The same turns and mirrors carry the whole set onto itself and the rows of a family onto each other. Which other rows belong to the same family as each row named below? List them in the order they appear above.
These 20 rows form 4 families of 5 rows each.
ropo: [ 12  13   1 -12  -6 -15  -7  -3  -4   2   0  13  16   4  11  14   7   4
   2 -14  10  -6  13 -11  14 -27   7   7   3  -2 -12  18 -13 -12   1  12
  -5  -4]
nugob: [ -4  11  -2   1  -1  -7   3  -4   3   4   5  13   4   5   7   7  -6   7
  -3 -11  21 -11  19  -3  12 -18   8  12   9  -2  -8  24 -15 -14   6  14
 -10  -7]
givi: [ -1 -17  13   0   7  12   9  -6  -5 -18  10   2 -16 -12  -1   0  11   0
  -5  15  -5   9  -3  10  -5  21   3  -3  -6   8  -6  -6  10  22 -16  -4
  10   0]
lasu: [  1 -16  19  18  -4   5   3  -3   9  -7   6  11 -10  -8   6   1  -6  16
 -10   9  15   4   8  10  26   0   8  12  12  -5  -7   7  -8  17   4   5
   0   1]
tapum: [ -3  14  -8  -8  -6  -1  -9  -2 -10  13 -20  -1  27  12  -5   6 -13 -18
   5 -14  -4 -11  -1  -8  -3  -8 -12  -1   3   4 -15  19  -6 -21  -4  -1
  -6   5]
dup: [-16   1  11  -9  -3   3   0  11  -4  -3  -4  -8   5 -16  -7  -4  15 -29
  15   7 -11   1 -13  -6 -35   9   2  -2  -8  13  -4  -8   8  -1 -13   3
   7  -1]
Val: [-17  -1   1 -10  -2   6  -2   7   2   5 -12 -12   6  -7  -2   5   7 -28
  13   1 -12  -8 -12   0 -34  12  -5  -7  -1   3   6 -13  13 -10  -5   6
  10  -3]
korep: [ 10 -15  18  16  -4  -6  15   0   0  -7   3   2   2 -13  12   0  -1  17
   0  22   8   6  -3   6  19  -4   8   9  15  -8  -9   8  -8  23   7   0
   3   2]
dalal: [-12   9 -12 -13   7  12 -10  -9  -3  16 -11   1  13   9  -3   5  -3 -22
   2 -15  -4 -20   6  -8  -5  -4  -9  -5   3   7 -10  19  -4 -23   7  -4
  -2   4]
tibez: [  9 -18  19  16 -11   6   2   5  11  -9   7   9  -4 -12   9   5   3  26
   1  10  11   4  -8  11  19  -3  11   6  14  -7  -3  -4  -3  12   7   3
   2   6]
Mave: [ -5   5  -5 -16   0   6 -18  -1  -4  14 -15   5  19  18  -2   9  -6 -16
  10 -15  -4 -20  -4  -7  -3 -13  -5  -7   3  -1  -5  12   3 -25   9   4
  -3   2]
Pepuz: [ -4   5   3 -13  -3   7 -19   1  -2  16 -20   1  28   0  -2   2   3 -32
  14 -15  -7 -14  -4 -11  -6 -10  -6  -1   5   3  -9   8  -3 -18   5   0
   2   6]
Gam: [  7  -8  20  15 -16 -13  -2   6  10  -4   5   6  -5 -16  10  10   3  16
  -6  13  10   8  -1  -1  21 -14  11  10  13  -5  -8   0 -13  12   8  13
   3   2]
leg: [-18   6   4  -3  -9   2   2   3  -5  -2 -17 -12  16  -4  -7   3   0 -33
   6   5  -8  -5 -12  -3 -30  17 -12  -6  -4   6  -9   0   7  -2 -12  -1
  15   0]
naso: [  5 -19  22   0  -4   5  -1   3  -2 -18   4   1 -12 -10  -3  -3  15   6
  -2  21 -15  11 -15  -7  -2   7   6  -6  -4   9  -9  -4   9  26  -3  -8
   8   8]
Sote: [-21  -2  -2  -5   6  14   1   0  -2   5  -4 -12   0 -15  -5   4   4 -33
   5   3  -8  -5  -6   5 -26  21  -8  -6  -1  11  -5  -6   5  -8 -11  -1
  11   1]
suku: [ 10  10  -1   4  -4 -16   8   1  -7   6  -1   5  15   2  10   8 -10  14
   3  -3  13   0   8  -1  15 -23   6  13  11  -5 -13  22 -17 -10  -1  10
 -13  -2]
puti: [ -3 -14  17   0  -1   2  16  -3  -7 -22   1  -4   0  -9   1  -2  14  -3
   0  25  -6   5 -12   1 -14  18  -1  -6  -3   2 -10   0  10  28  -9  -9
  17   0]
gos: [  4 -16  12  -4   0  11   7   1  -2 -20   4   0  -9  -9   2   1  20   9
   3  12 -12   4 -12   4 -16  16   3  -7  -2   4   2 -13  17  20  -9  -7
  10   1]
ruvi: [  5   6   3  -1  -7  -9  -1   4   0   1   8  14   9   7  10  15  -5  18
   6 -10  21  -9   6   3  12 -25  12   7   5  -6  -7  14 -10 -17   4  16
  -8  -5]

Which other rows belong to the same family as dup? ropo, Pepuz, Gam, naso
Which other rows belong to the same family as lasu? nugob, givi, dalal, Sote
Which other rows belong to the same family as korep? tapum, leg, suku, puti

